Rows are one point carried round by a steady rotation, each followed by how many steps it has turned.
The counts run from 0 to 367.
[159 120 120 116 107 167 130 115 103  76 100  99 137 120 101 114  47  88
 150 155 134 103 162 144 135 150 157 116 119 142  97 140 147 125 123 105
 104 114]  142
[120 171 130 136 172 157 142 114 158 112 133 169 129 149 115 106 132 154
 114 122  99 110 174  73 125 102 174  84 106 111  91 151 114 146  90 134
 143 124]  36
[192 132 116 113 116 164 104 127 102  94 142 115 120 131  74 142 100 162
 119 120 122 134 174 112 156 151 148 108 103 129  76 118  95 123 109 138
 150 135]  363
[190 107 119 152 137 158  96 156 126 110 162 157 105 110 120 128  98 135
 110 129 126 149 154  82 128 143 159 112 123 122  85 116  90 138  89 124
 155 101]  103
[144 131 137 103 128 117  53  96 101 109 137 114 146 133 105 143  80 165
 150 106 141 105 198 124 119 137 156 107 116 130  80 117  96 118 115 151
 140 116]  291
[147 164 156 168 123 142 127 147  79  68 155 162 141 134 100 172 110 122
 137 153 160 150 155  94 122 140 133 119 160 111  94 139 130  86  87 154
 145 144]  319
[149 141 152 132 126 170 146 122 162  80  99 150 132 132 130  78  64  71
 140 145 115  94 159 106 129 149 138 112 106 118 105 130 150 130 108 113
 110 101]  301
[140 159 101 127 178 126 118 117  89  68 139 121 133 129  93 189  91 112
 110 164 156 106 169 101 142 132 125 131 133 129  85 131  94 127 121 111
 114 161]  75
[119 110 116 144 177  90 155 109 119 109 123 138 144 111 125  81 117 185
 136 120  76 105 149  97 101 127 174 106 146 117 101 179 121 127 145 132
 144 121]  353
[144 139 134 138 147  80 148 120  96 101 108  83 154 139 127  81 119 102
 145 165 126  91 135  81 122 168 165 103 151 126 121 121 140 112 149 109
 162 103]  245
[106 126 115  78 163 130 111 131 141  98 180 172 127 104  98  99  99 177
 140 113 142 124 177  96 131 134 164  97 158 131  97 144 106 125 149 130
 140 126]  43
[175 134 121 187 150 121 150 134  92  79 114 105 127 142  84 118  75 117
  99 170 121 155 134  86 144 172 148 140 146 105 127 123 101 142 121 126
 119 120]  9
[110 173 160 112 143 158 120 110 128  86 138 178 120 142  70 123  95 145
 133 128 152 112 175  82 154 145 153 100 137  95 111 171 135 127 121 159
 122 124]  296
[138 105 142 170 141 155 125 111 150 105 135 199 103 112 144 119  88 129
 132 128  95 111 137  64 102 119 154 119 127 132 126 165 146 127  99 131
 118 105]  192
[136 151 144 128 134 103 130  89 100 103 122 101 160 146 105  85 116 125
 129 124 117 139 143  61 132 188 165  90 109 137 140 112 115 119 127 127
 173 109]  181
[167 139 121 138 142 137 127 104  91  85 137 100 116 152  95 134 136 118
 129 171 150  94 144  57 158 174 160 100 125 138 123 124 107 153 129 122
 169 110]  340
[117 121  98 151 176  81 105  93 116 104 125 128 130  88 121 114  52 137
  99 147 131 134 142  65 103 147 147 133 141 142 152 134 117 144 143 107
 108 112]  177
[178 138 146 163 134 141 111 160  87  93 143 155 120 146 121 149 106  93
 151 156 150 142 148  96 132 153 178 117 148 109  91 137 101 146  95 113
 120  91]  167
[131 138 135 148 152 123 113  91 134  92  98 109 169 104 141  99  95 118
 105 106 105  98 181 125  75 121 127 110 102 124  75 113 129 129  83 141
 134 113]  61
[119 109 120 133 137 109 141 107 122  87 123 152 124 112 114  84  39 153
 134 137  99 140 139  78 127 157 162 133 140 150 160 143 154  92 165 131
 122 134]  113
[151 139 143 138 130 114 170  94  76  97 106 129 150 142  87 111 114 177
 140 109  78 151 152 101 128 153 169  98 117 116 115 155 115 108 104 141
 163 144]  29
[169 107 136 139 127 108  84 100 130 124 117 121 111 109 108  87  68 167
 110 115  80 115 154  80 122 170 148 137 117 108 134 135 127 109 129 164
 129  90]  357
[170  93  90 154 171 110  95 169 116 111 165 158 107 115 142 134  58 145
 127 153 101 129 144  88 108 127 165 147 150 129  96 141 108 110 124 112
 120 112]  263
[117 148 123 140 154 150 195 103 123  53 122 147 140 150  74 104  88 134
 141 149 108 120 155 118 143 136 161 108 146 101 121 146 143 131 157 139
 129 163]  209
[167 104 120 116 173 107 107 117 102 123 148 113 110 140 111 107 131 163
 145 125 102 103 164  75 166 175 179 108 137 123 100 136  96 136 155 119
 160 116]  268
[145 162 141 134 122 164 112 145  99  93 145 143 127 126  76 140  91 110
 139 168 190 108 165 121 131 157 149  98 153  95  94 159 104 134 111 140
 122  97]  231
[104 127 100 160 154 170 140  93 149  63 148 168 112 123 122 133 113 150
 133 152 124  74 143  80 112 107 147 100 138 136 123 162 133 145 126 124
 138 130]  280
[122 127 154 137 161 130 133  53  98  62 136 137 148 167  98 155 105 120
 155 101 125 107 183  96 151 142 159 118 126 122 117 124 134 148 136 143
 115 146]  52
[168 120 119 140 148 138 154 172 113  85 133 127 140 106 124  80  89  99
 128 158 151 139 151 139 117 162 157 104 170 110  72 133 114 141 152  98
 121  92]  238
[152 126 105 119 120 127  84 152 145 110 168 159  95 103 130 109  56 170
 125 150 104  97 156  83 117 135 131 132 120 131  92 142 138  72 118 138
 145 123]  199
[156 118 171 155 116 127 161  94  74  86  85 108 135 130 107  98 108  98
 155 154 142 107 140 104 130 193 155 119 169 110 116 163 149 123 129 133
 125  99]  317
[152 134 110 195 129 157  96 133  94  86 154 137 120 113 104 172 101 131
 107 168 167 124 140  79 103 138 136 123 134 118 111 144  93 127  79 130
 152 103]  255
[113 167 122 140 140 153 164 116 114  53 140 133 165 152  86 121  85 142
 142 128 125 151 168 128 123 120 159  93 118 126 104 110 125 124 113 128
 141 164]  210
[100 135 148 149 148 143 134 109 155  69 157 182 133 129 135 102 116 108
 152 134 135 101 166  85 109 115 166  96 165 112 114 138 170 133 131 135
 130 117]  216
[178  98 113 148 106 161 121 109 108  59 144 139  98 129 105 154  84 125
 159 138 102 107 135  87 145 141 135 127 127 157 111 118 145  87 116 141
 150 146]  119
[123 120 117 178 167 129 127 126 100  71 141 137 157 112 138 141  56  94
 122 149 148 153 152 119  79 124 165 127 144 134 115 118 114 140 115  89
 112 126]  82
[152 133 118 120 165  94 137 133 136 108 138 105 142 126 106  55 116 163
 108 114  93 149 158  83 121 157 159  84 127 124 101 112 100 127 132 126
 173 126]  109
